In the data rows, 128 means zero.
Some points:
[127 115 122 135 101 181 109 182 103 155 109 109 183 138 167 170  51 130 113 182 104 146 141 135 155 116 123 109 183  58  68 103  83 193 168 123 161 138 153 169 127 150  95 105 116  88 156 105  80]
[115 107 165 114 123 159 152 128  85  89 211 114 103 128 120 108  99 176 154 148 156 138  96 106 132 140 117 162 104 140 143 159 149 161 148 132 181 115 130  94 125 154 107 156 108 219  92 156 133]
[102 105 114  64 130 153 146 124 105 136 154 183 130 112 127 210 137 212 149 108 129 127  94 170 151  97 122 122 102 185 147 143 175 121 152 101 150 145  79 186  93 101 178  59  49 138  80 110 108]
[145  72 162 106  77 125 125 130 144 132 102 131 167 178 119 106 133 123 108 171  67 123 112  89 105 109  99 162 137 124  88 154 218 103 125 109 170  94  90 110  89 143 113 149 156  91  90 182 150]
[130  91 128 112 142  78 104 139 130 111 136 100 171 168 174 148 117 126 120 152 144  89 205 109  70 119 113  89  63 177 113 147  75 120 128 132 153  97 107 142 160 153 121 104 191  99 160 148 145]
[121 187 144 186 148 104 105  68 110 152 136  75  84 178 139 139 116 123 114  80  94  78 101 129  98 116 157 127 139 112 133 155  88 175  94 108 149 163 112 160  92 135 102 155  87  96 195 115 119]
[ 76 132 148 106 121 166 178 149 104 174 108  71 119 106 124 112 120 189 153 163 161 108  50 139 144 147 112 119 160 138 171 114 139  97  93 172  92  99 165 121 170 109 143 136  78 193 101  90 156]
[165 104 135 133 140 180 148 103 104 195 108 167 116  75 134 168 125 106 174 133  80 129 142 127 136 169 117 192 106 171  97 182 147 133  84 146 123  86  99 147 137 158  72 135 153 104 142  92 119]
[ 99 164  92 126  88 172  92 122 156  76 152 113  87 145 149 181 163 127  95 154 233 139  94 132 119 118  77 109 101 112 122 123 178 133 107 137  97 135 178 144 117 108 122 147 156  95 117  74 122]
[163 132 184 118 148 155  96 126 110 156 146 189  96 139  96 111 213 123 113 124 120 129 163 151 162 171  56 160  72 111 131 152  75 132 132  92 181 107  63 100 116 109  83 137 114 156  91 111  94]
[157 150 123 134 162 148 172  85  70  80  90 147 138  67 126 130 124 164 110 180 111 153 124  42 114 143 148 122  52 147 109 104  60 141 156 149 136 180 127 136 111 124 121 111 182 112 110 173  82]
[178 119 161 139 143 166 156  72 165 132 140 126 145 135 135 102 135 135 161  93 126 194 130 101 147 178  98 110 132  63 118 159 110 129  49 150  82 125 131 149 126 174 128  91 134 108 142  84 158]
[127 135 138 104  93  70 120 107 123  90 136 111  84 130 113 207 169 206 110 158  98 152 109 162 114  96 155 128 171 157 158 135 106  93 130 158 128 102 125 115 151 106 129 132 124 103 148 127 156]
[ 90 105 107 161 131 131 120 115 123 147 132  82  88 138 105 139 140 123 153 163 175  91  91 113 119 150 187 115 134 155 118 145 117 179 133 145 159 100 185  92 128  68  92 106 181  90  25 118 121]
[125  89 133 107  94 115 124 106 156 176 181  89 207 118 181 103  97 126 109  60 162 161 160 131 124  98  99 171 118 138 159  99  98 131 117 133 137 126 130 127 120  49 132 142 124 151 182 151 162]
[164 120 137 129 141  89 167 147 141 158  86 168  91 144 184 146 131 100 139 131 150 114  84 122 149 133 151  58 150 139 104 111 139 142 111 105 165  98 101 148 138 127 119 179 171 184 109 127 171]
[138 110 127 167 162 193 113 160 100 110 127 131 152 168 107 186 147 179 138 107 134 128  98 147 136 141 131  89 156 106 111 125 157 113  97 110  96 150 115  30 140 146 215 173 127  78 183 129 121]
[ 85 127  91 169 106 149 148 103 128 110 172 132 131  72 155 118 138 100 160 191 130 125 207 170 146 102 144 148 128  76 140  35 143 160  84 119 195 120 146 147  80 152 154 161 149  77 126 130 125]
[ 80 137 108 149 171 133 161  91 146 152 155  85 133 131  97 127 169 143  33 134 175 126 163 170 148  91 161 125 104 201 119 179 127 111 171 112 116 140 152 143 154  71 163 149 129  95 122 136 107]
[144 119 142 124  87 122 155 157 104  73 195 143 202 110 128 168  86 131 137 168  87 139  86 103 104 207 100 129 110 148 125 120 151 114 170  64  75 193 120 136 130 140 146 177  71 120  45  90 149]
[108 127 120 130 114 123 163 142 144 130  54  57  75 160 145  90 181  99 153 122  91 128 143 143 157 110  70  96 113 141 117 122 184 120 184  83 132 113 158  88  87  94 175 111 127  96 153 124 122]
[150  83 169 122 145 131 140  78 121 118 119 134 161  74 134  56 163 143 159  64 111 113  44 219 131 148 126  77  97 160 126  79 127 141 155 178 122 121  86  97 120 115 104 130 109 111 103  90 155]
[127  87 171 173 148 172 141 133 143 142  88 135 170  94 155 161 199  74 124 201 106 173 126  38  85  76  94 130 143 103 136 155 128 162 101 117 115 197 121 128 113 111 135  70  94 206 156  85 105]
[199 159  97 120 146 105 125 123  65 118 182 104 172 113 132 117 176 109 138  87 184 116  58 124 131 143 138 103 166  94 184 158 147  95 197  93 111 102 183 131 111 111 170 137 114 111 153 191 120]
[125 151 121 132 136  80 118 185  89 121  82  84 107 141 111 161 120 114  64 103 148 132 105 176 159 169  86 153  81 108 155 119 158 139 139 167 133 155 109 184 105 158 119 127 202 180 114 151 149]
[196 172 102 160 141 108 101 133 155 176 152  91 147 108 106 116 105 172  70 193 103  48 110 121 129  75 108 130 108 131 166 113 150 165 161 146  88  76 118 136 130 113 129 107 101  97  90 128 108]
[ 93 121 113 179 162 104  69 167 130 121 139 108 123 113 167 142 172  85 139 106 119 124 143 164 121 123 164 143 111 108  83  72 111  76 118 150  88 113 128 100  78 120  54 170 108 171 117 149  95]
[106 135 131  94 132 105 110 158 131 122  90 108 132 124  68 114 148  79 140 111  99 131 118 129 139 111 163 151  71 104 139  62  73 135 106  56 144 181 156  91 184 169 113  90  93 138 131 103 155]
[151 132 118 126 152 102 152 112 155 173 175  88 110 118 116 177 114 162 141 141 104 138 145 105 128 130 124 139 168  79 147 125 181  73 190 105 128 123 187  96 179  57 105 139 108 160 112 168 120]
[105 140  69  99 112 139  92 144  82 146 194  93 111 109  72 118 136 110 154 129 145 172 136  78 115 109 185 115 132 108 106 129 131  98 112 156 129 101  39 108  92  82 156 119 198 199 140  82 142]
[184 138 133 122 186 151 136  96 141  87 150 119 154  87  76 145  71 142  69 126  81 103 138 173 178  66 114 109 204  96 161 124 100 117 132 137 145 116 171 101  96 110 162  91 199 165 104  96 133]
[ 78  89  74 150 146  91 173 133  58 147 147 188  77 171 117  93 108  51  76 128  91 157 139 128  93 111 119 102 116  90 136 101 121 125 118 105 113  87  91 122 188 169 139 107  68  98 113 128 150]
[127 117 146 120 111 156 112 140 200 116 113 190 120 102 136 146  99 154  90 120 178 128  98 153 121 108 152 130 121  98  71 165 142 165 200 125  74 136 150  94 169 119 172 105 153 149 153 118 145]
[176 153 144 161  58  98 110 139 134 175 149 175 134 146 139 144 182 114 107 143 130 127 155 134 223 129 190 106 152 144 100 105 119 165 133 145 114 127 157 120 162 137 151 142 158 169 120 149 154]
[124  18 128 173 153 146 130 141 170 150 123 167 144 165  87 119 128 148 193 135 123 125  97 126 127 194 119 150 133 154 214 122 100 146 133 135 124 156 156 123 117 113  76 134 165 129 146 138 144]
[154 125 131 104 118 110 109  73 159 195 108 134  87 167 163 150  96  99 128 134 114 150 149  95 154 121 135 113 125  88 162 153 142 130 161 166 104 143  97  97 105 209 115 150 107 125 113 115 154]
[ 60  71 133 155 135  69 101 160 149 126 116 142 145 139  99 138 132 131 159  97  82 167 152 148 137 111 171 109 126 128 111 206 136 143  81 103 130 108 173 157 119 138 139 133 171 103  88 188 141]
[123 133 113 153  75 167 132  38 169  50  84 119 172 138  63 168 133  93 137 139 144 155 137 142 119 147 156 153 119 105 131  84 112 135 169  87 119  16 102 115 157  98 110 130  98 164 170 155 114]
[181 114 190 120 173 194 104 154 147 117 122  91  80 111  87  86 147 155 123 163 127 145 129  98 133 153 136 119 155 157 103  79 193 161 142 106 154 145 106 186 179 123 163 167 120 120 122 134 146]
[106 142 137 106 143 102 132 119 156 133 123 118 156 205 100  82 107  69 144 148 136 131  82 140 146  36 142 173  99 100 106 143 129 104  97 167 135 127 132 160 171 146 121 167 128 137  95 111  75]
[129 202 132  95 112 130 131 161 161 129 159 148 163 164 124 165 117  75 108 108  84  99 100 148 117 169 133 115 196 138  83 139 143 200 159 173 166  96 123  87 112 112 211 146 154  87 155 121  93]
[115 151  72 105 172 144  96 134 130 156  90 139 153 176 115 109 134 152 172 105 154  93 156  85 177 113 131 121 140  94 178  96 151 170 113  82 128 131 104 112 137 189 119 101 144 124 148 189 159]
[162  60 116  94 108 149  86 102 131 101 123  85 102 118 110  96  93  86 133 109 152  44 172 154 156 179 125 101 150 114 113 124 122  88 144 152 113 172 140 148 129 141 129  79 121 150 122 108 142]
[108 143 111 114 174 127 108 109  95 152 106 189 146 198 115 129  78 135 120 122 126 173 158 116 151  99 105 103 143 171  63  81 110 110 136 140 118 124 143 141  76 130 113 177  84 113 122 132 163]
[100 132 172 141 137 152 132  97 166 118 140  55 121  65 166 134  48 147 121 122 132 138 131 119 159 161  87  99 131 169 169 158 104 114 155 142 115 137  67 150 159 121 165 164  69 133  80 144 107]
[151  68 110 149 175 118 163 182  84  76 109 162 103 125 153  95 164 105 123 134  94 148 149 149  79 139  99 167  99 132 150 159 129 173 102 179 121 156 135 157 163  68 147 162 160 175 144  78  95]
[ 75 132 143 132 148 127  60 112 130 130 106 146 135 155 189  69 152 117 133 144  98 152 111 165  95 154 159 120 139 157 188 110 142 111 129 109 124 166 130 114 106 172 115 127 141 139 161 138  73]
[ 95 107  77 109  81 169 100 134 161 141 119 146 146  96 146 147 151 145  61  75 116 100 153 102 164 144 138 123 181 136 121 145 146  89 128 180 190 159 121 115 139 139 116 147  96  92 145 145 150]
[147 182 182 165 140  91 138 168 133 141 106 142 134 124 112 113 145 161 144 144 121 190 187 143 103 151 146 128  84 135 144 113 122 105 164 124 154  43 162 135 144 194 152 104 134 106 165  53 122]
[178 151 115  99 149 115  95 153 135  95 100 126 163 103 156  99 127  56 110 206 149 140 144 128 116 110 158 157 168 152 105 158 134 118 107 128 105  97 146 105 113 177 109 121  43  75 150 135 150]
[113 147 133  55 140 139 126 162  88 120 109 156 134  47 149  89 145 120 187 149  99  83 167 115 115 187 104 114 120  80 106 181  54  84 145 119 140 109 136 195 111  83 121 155 121 107 112 106 165]
[172 141  48 142 113 113 118  99 148 115 129 127 100 157 149 139 134 111 152 114 180 140 136  94 135 128 107 170 160 190  70 114  89 103 121 126 216 200 119 140 122 119 175  89  69 124 146 121 114]
[133 188 184 146  96 122  67 168 120 115 100 157 128 141 126 141  89  68 130  61 137 103 170 109 112  88 155 152  97 134 186 117 143 145 118 124 126 136 114 106 155  84 106 109 145  71 101 107 183]
[158 111  88 119 117  98  66 116 155 155 138 146  90  61 116 130  77 176 130 146 149 128  75 123  99 149 104 163  98 176 138 113  96 130 132 112  81 120 113 114 103 135 208 173 131 131 129 149  94]
[112 168  73 166  61  97 109 106 142 133 111 171 113 162 110  77 104 154 141 134 113 134 118 138  78 142 125 105  83  73 104 188 173  89 157 147 195 128 128 141 148 108 128  81 112 191 163 137 143]
Along one direction, these points spread out more than along any other. Take the direction at right angles to it along which they spread out most. Go by this last direction. Where along it does each point below lie, from 0 to 99? 50 is the average, and the first point above lies past it. One standard deviation of the points above along it is 16.
[147 159 101 113 143  89 144 128 102 103  84 135 180  92 132 109  82 150  99 126 195 118 170 152 126 141 152 102 146 132 131 163 160 138  54  79 151 160  93  62 147  93  87 152 102 152 133 116 101] 52
[ 94 102 175 135  53  92 166  92  74 149  95 123 129 152 131 155 111 121 134 116 161  80 176 109 112  84 159 130 133 116 174 100 100  47 140 109 129 173 118 112  96 137 133 164 149 156 126 116 100] 52
[171 164 161  92 164 192 142 143 147 148 168 160  96 134 138 153 106 107 108 120  84 103 111 115 137 142 156 112  83 140 101  88 154  72  66 128 111 127 181 136 148 101 119  55 141 100 171 162 126] 53
[132  86 129 137 134 140 163 161 140 102 148 131 124 180 182  90 129 143 131 113 127 134  88 156 147  97 115 185 144  96  96 143  83 114 126  87 104  95  71 154 150 151  79 105 186  84 164 130 165] 46
[163 140 103  57 119 165 185 138 158 153 146 122 136 104 118 112 162 129 188 137 122 161 148 170  46  88 134 101 112 149 149 150 105 144 122 161 157 173 132 148 135 165  72 171 113 134 129 128 159] 33
[115 172 105 140 160 185 129  93 119  96  93  80  88 115 161 152  97 151 122  59 115 171  99 157 103 128 137 145 125 105 177 131 132 164 132 134 110 110 147 148 103 118 152 142  72 163  54 146 150] 49
[115 116 193 132 157  82  84 102 104 107 131 125 102  79 113 165 116 167 102  47 163  90 115  76  57  98  78 127 167 119 108 100 152 134 135 133 144 102 223 126 145 144 152 143 149 135 140 120 130] 60
[142  57 145  93  91 111 163 164 111  92 145 118  96 137 165 101 135 163 114 110 117 154 139 101 178 133 174 109  92  91 155 151 113 157  55 152 101  99 139 161 107 122 122 118  78 128 133 119  28] 35
[ 97 112 147 138 129  59 124  91 136 132 150 105 127 106 111 146 139  81 122  92 158 152 118 118 149 143 123 138 135  96  70 111 154 176 106 156 105 170  96 131 133 150 104  69 161  90 147 139 115] 55
[101 164  75  99 103 153 169 126 131 130 104 136 156 149 141  96 155 166 100  81 123  93 142  87 104 144 163 156 162 181 115  90 127 104  96 103  81  95 145 127 122 158 132  82 165 133 110 106 123] 57
[149 139 110 211 105 149 165 206  99 113 157 150  90 127  89  91 117 116 151  99 168  96 133 120  97  97 118 104 132 158 156 154 130  94 142  99 149 117 127 145  77 175 100  89 137 128 141 134 110] 48
[116 163 150 140  96 145  99 138 125  90 130 131 115 172 131 152  97 107 164 116 109 142 185 145 135 124  88 129 169 207  91 133 104 112 139 170  61 160 134  85 162 145 101 105 141 130 139 204 104] 59
[ 95 169 181 106 144  46 200 172 174 158 118 152 142 126  93  86 158 151 129 201 156 122 114 137 121 177 127 157 124  92 121 111  81 103  87 153 115 169 102 149  83 106 117 118 114 114 105 168 115] 35
[ 46 179 102 129 122  93 160  94 129 115 135 159 117 100 139  90 147 130 153 148  78 100 112 120 167 114  69 153 156 147 142 151 154 174 146 108  74 153 116 156 142 124 103 151 175 142 189 129 147] 46
